data =
[[120 135 129 124 123 126 132 115 127 132 129 106 124 125 134]
 [123 122 129 124 124 144 146 128 129 132 127 126 125 125 151]
 [122 122 132 130 133 119 115 134 128 131 124 134 124 129 133]
 [124 141 130 117 122 117 117 134 125 133 123 125 135 124 127]]
Counting starts at 1.
The entry at row 3, column 3?
Answer: 132
The entry in row 3 and column 1 -> 122
The entry at row 2, column 1: 123
The entry just left of the largest entry?
Answer: 125
The entry directly below the smallest entry: 126
The top-right entry?
Answer: 134
The bottom-left entry?
Answer: 124
The entry directly below the largest entry: 133
The bottom entry of the column that holds the smallest entry: 125
The entry in the top-left corner?
Answer: 120
The entry at row 1, column 3?
Answer: 129
The entry just left of 131 -> 128
The minimum?
Answer: 106

grid =
array([[124, 118, 141, 118, 124, 124, 119, 116, 129, 127, 114],
       [134, 133, 117, 136, 129, 132, 134, 137, 126, 127, 141],
       [113, 118, 133, 109, 136, 136, 122, 107, 137, 129, 123],
       [128, 127, 130, 131, 125, 129, 129, 125, 124, 127, 132],
       [138, 136, 123, 141, 124, 122, 129, 145, 125, 126, 130]])
Counting starts at 1.
The entry in row 3 and column 1: 113
Report the bottom-right entry.
130
Report the entry at row 2, column 1.
134
The entry in row 2 and column 2 -> 133
Report the entry in the top-left corner.
124
The maximum -> 145
Report the entry at row 3, column 2.
118
The entry directly below the smallest entry is 125
The entry in the top-right corner -> 114
The entry at row 1, column 2 is 118
The smallest entry -> 107
Report the entry at row 3, column 3.
133
The entry directly below the centre entry is 129
The entry just right of the centre entry: 122
The entry directly above the smallest entry: 137
The entry directly above 138: 128
The entry just left of the centre entry: 136

X =
[[132 128 140 123 122 129 138 126 125 126 136 142 144]
 [127 128 123 126 136 130 126 126 133 127 128 118 112]
 [132 130 150 128 145 130 134 129 120 139 124 138 151]
 [134 127 130 127 118 127 123 125 125 131 139 124 127]
 [124 127 113 124 119 127 126 128 138 121 124 120 115]]
Find the second smallest entry.
A: 113
Find the bottom-right entry.
A: 115
Find the entry in the bottom-left corner.
A: 124
Find the maximum.
A: 151
The smallest entry in the first row: 122
Find the third entry on the main diagonal.
A: 150
The second entry in reading order is 128
Find the entry directly above the largest entry.
A: 112
Find the entry in the top-left corner.
A: 132
Find the first entry in the row that holds the largest entry.
A: 132
Find the second entry on the diagonal from the top-right corner.
A: 118
Find the top-right entry.
A: 144
Find the 4th-last entry, reading row by row.
A: 121
Find the 3rd entry in reading order.
A: 140
The 2nd entry from the end, reading row by row: 120
Find the entry just left of the largest entry.
A: 138
Find the entry at the centre.
A: 134
Find the entry directly below the largest entry.
A: 127
The entry directly below the centre entry is 123
